In the data rows, 128 means zero.
Some points, each followed by its number:
[210  79 180 145 215 176  78 173 119 117  97 149  92  62 130 109 176 135
 146 109 158  75 121 132 159 130  97  94 160  96 140  96] 0
[139 114 125 151 142 118 134 107 148 137 129 134 134 110 124 124 104 118
 141 110 131 104 114 141 131 134 116 128 147 124 135 135] 1
[163 107 148 127 155 153 106 115 110 131 113 115 145 104 116 128 132 139
 133 142 131 132 104 151 133 131 109 126 120 138 121 129] 2
[139 107 142 124 150 144 138 131 142 118 127 139 125 108 125 137 135 118
 137 132 131 107 114 128 128 109 123 127 151 133 153 132] 3
[ 52 137  73 143 140  78 176  90 180 141 177 156 112 126 125 154  88 107
 161 118 149 108  74 152 147 184  90 147 127 124 129 103] 4
[221  80 133 170 200 167 120 171 138 106  89 204  58  57 115  98 170 131
 155 121 181 121 118 149 128 115  96 113 151  37 123 176] 5
[149 148 113 133 128 139  89 108 150 151 126 123 117 157 102 134 107 150
 111 123 183 146  39 186 150 128  98 112  45 121 125  70] 6
[ 43 145 159 133 104 146 171  54 215 164 133  68 184 199  98 184 114  34
 174 136 109 170  83 185 155 182 131 149  99 220 187  58] 7
[ 99 154 123 105  72 139 134 135 111 116 147 122 151 155 131 135 157 116
 120 142  92 138 180  84 145 128 160 141 119 148 138 155] 8
[124 126 109 127  69 135 130 141  98 121 133 109 134 160 140 129 120 113
  98 131 136 137 142 114 116 100 151 123 117 134 135 165] 9
[ 72 164 177 101 116 111 198  96 192 146 133  88 122 161 125 132 136  94
 183 123 115 133 131 147 136 147 123 105 127 186 153  97] 10
[153 100 156 123 147 182 147 114  90 109 114 112 131 110 150 119 160 123
 107 158  93 166 157 106 126 137 148 146 150 157 135 172] 11
[134 154 159 149 145 111 141 132 155 130 112 148 138 103 122  90  96 132
 143 125 128  38 108 157 122  91 103 116 157 134 142 108] 12
[ 82 173  81 165 136 106 162 107 180 138 178 145 103 132 124 143  95 153
 152 106 143 134  93 130 148 134 166 139 131 113 130 129] 13
[ 94 130  83 141 136 106 130 135 121  97 151 165 105 132 129 111 103 148
 122 132 146 118 127 132 122 111 137 146  97 108 100 112] 14
[ 71 133  98 133 129 117 130 119 145 130 152 136 122 152 125 155 112 125
 124 124 152 133 114 130 130 152 121 125  83 119 114 108] 15
[110 204 255   0   0 240 255 206  25  26 160   0 177 255 176 114 233 109
  76 153   0 255 255   0  45  16 255 171 219 255 252 255] 16
Which point above is nearest to each new point by angle? Its number follows each.
[158 122 176 150 177 114 114 134 156 146 117 138 107  80 113 119 125 127
 138 117 138 122 105 135 149 100 104 104 144 119 157 119] 0
[160 117 105 181 117  92  97 187 115 135  75 174  52 129 101 132 125 178
  99  95 164  93 123 101 104  94  99  87 109  58 136 130] 5
[142 143 180 100 184 142  91 128 130 122 103 112 134  85 109 124 149 125
 155 129 140  97 155 120 107 128 141 135 180 129 134 108] 0
[ 67 156 121  73 120  90 120 126 151 112 172 115  71 162 155 148 187 131
 113 139 126 159 182  67 148 149 140 120 104 153 148  90] 8
[143  87 107 137 162  73 127 162 190 155  99 188  72  84 139 144 218 126
 126  89 188 165 114 104 113 190  97  57 157 115 178 106] 5
[144  95 160 111 110 153 116 142  71 122  94 105 112 128 131 124 145 139
 105 142 101 154 152 120 121 130 111 128  98 130 110 130] 11
[121 137 156 148 172  86 155 136 186 148 172 128 178  58 101 131 145  60
 157  88 105  25  91 113 161 126 108 133 241 175 154 153] 1
[181  99  88 128  96 173  68 157  52 124 144 128 172 140 169  94  83 155
  98 139 105 109 113 146 131  76 161 188  99  91  88 185] 9
[120 131 133 134 105 118 140 146 142 136 162 142 131 146 142 120  99  99
 147 110 101 117 172  83  87  82 174 124 165 114 172 143] 16
[147 110 133 109 108 144 123 134  87 133 120 130 114 142 138 123 144 139
 116 132 108 147 162 119 124 141 122 128 107 131 112 140] 11
[119 155  73 135 124 138  92 160  69 125 104 109 139 123 114 156 135 170
  90 112 183 207  64 130 167 177  93 138   0 114  21  99] 6
[ 89 155  93 146 109 149 143  95 133 132 147  83 150 160 122 141  95 102
 119 142  95 133 103 128 115 145 151 162 126 117 129 152] 7
[226 118 182 143 194 126 134 149 131 132 123 163 142  91 116 129 145 152
 133 128 158 108  90 147 145 141  68 125 165 112 182 132] 0
[139 135 151 104 111 119 117 145 144 135 104 160  93 126 125 125 155 129
 123 106 140 140 148 113 135 123 140 111 133 141 126  97] 0
